Each path below is one point turned by a fixed rotation once a step. After each direction that follows a path, write how fast that rotation turns it, in degrees per step (0 if it stays still).
Each turn is a multiple of 5 degrees from 10 to 175, or 0.
Each row of a path follows its step; steps can be skipped.
Path 1:
step 0: [ 13 -15  18 -12 -22  10  -7 -27  -3 -13 -18 -26  18 -27  61  -5  44 -16
   7  -2  15   4  -3 -26  -7   3 -22   5 -22 -21  13   3 -23   2  26 -13]
step 1: [  3 -11  15   7 -17 -19 -17  -7   9  -1  11 -36 -21 -33 -23   2 -10  -5
  39  32  20   2 -22   2 -19  44   3   3  -1  -6  41  -3 -28  25  -3 -25]
step 2: [-13 -40 -23  -4  36 -25  10  17 -27 -17  21   5 -30  10   7   2  10  29
  42  27  26  14 -26  10 -11  -4   9  30   7   4  -1  24 -14   5  -8  15]
step 3: [ -8  25 -21  19 -34 -11   6  12  10 -10  -5  25  -7   1  -9  14  -5  23
  44 -16 -10  21 -21  28  -7  -3  18  -5  -2  -7  -1  25  20 -18 -13  60]
step 5: [ 28   4  15  17 -19  21   6  10  -7  -3   7 -23   9  17  15 -17  -3 -26
 -19 -34  -3 -32  10  16 -32  -2 -64  10  11 -16  17   9  27 -13  15   9]
step 9: [-29 -14   1   1 -14 -16  -9  -6 -41  -9  -8  37  31  42  19   2  25  -2
   6 -15 -15  -3  -4   6   9 -21  34   7  14  14 -17  36  10  -3 -30  21]
step 10: [-10  25  15  17 -22   4   7 -18   0  24  -4  25  24  23 -21   9 -35 -25
  29 -39 -28 -21  23  19  11  -1   2 -24  26   0  25 -12  20  17 -19   6]
step 11: [-12  -7  -5 -13  31  10  21  10 -14  23   3  13   0  22  32  -5 -22 -36
 -11 -22  10 -13  37 -11  25  -2 -46  11  26  13  -6 -23  11  18  38 -11]
step 15: [-24  -4 -17   5  10 -24  -9 -17  -9 -20  13  10  -1  -3 -30  37  15   3
  78  -9 -21  19  -1   4   2  -2   9   2  30  12 -30  -5   7  -2 -14   9]
[  1 -11   0  18   0  -3  -1 -11  -4  11   6  -8   0  11   0  -6  -4   0
  13   3 -10  -3  -6   1   8   4  -5   6  -4   2   1  -7   7  -6   1 -15]
80
[ -5   0   0  -5  -6   0   3  -6  -8   9 -12  11  12   8  -4  -2 -12  -3
  -4   2   3  -2  12 -18  -2   3  13   6   4   0  -3   2   0   5   6 -10]
25
[  4   4  -4  -2 -10   3  -6  -1  10  -7   7  -8   5   0 -18  -4  -4   5
  11 -17   9  -1   3  -4  -1  -2   5  -5   0 -17   5  -1   8  -5   5  -2]
155
[  4   1  -8   0  -3  -9   4  -2  12   0  -1   6   4  -1   1  -1  -7   8
  -7   5   7   3  -3  -5  20   5  -2   1 -12   9  -3   6   3 -16  10  11]
80
[  0  -9  -7 -19 -10   3   3   7  -6   8  -1  -7   3   7  13  -8   4   2
  -2  -6   3   3 -18  -3   4  -9  -4  -5   5  -2  -2   9   8   2   0  -5]
160
[ -7   7  -2   4  -6   6  -7 -13   8   7 -17   5   6  -1  11  -4   9   7
   6   2  -6   4  -4   3   6  -2   8 -10  -5 -11   4 -10  -6   4  -4   8]
115
[ -1  -7   7   7   8  -5   1  13  -4  -7   0  -4   2   2   7  -1 -11  12
  -3  -5  -8   3 -11   0  -7   8  22  -7   0  -1  -3  -7   2   0   9   5]
65
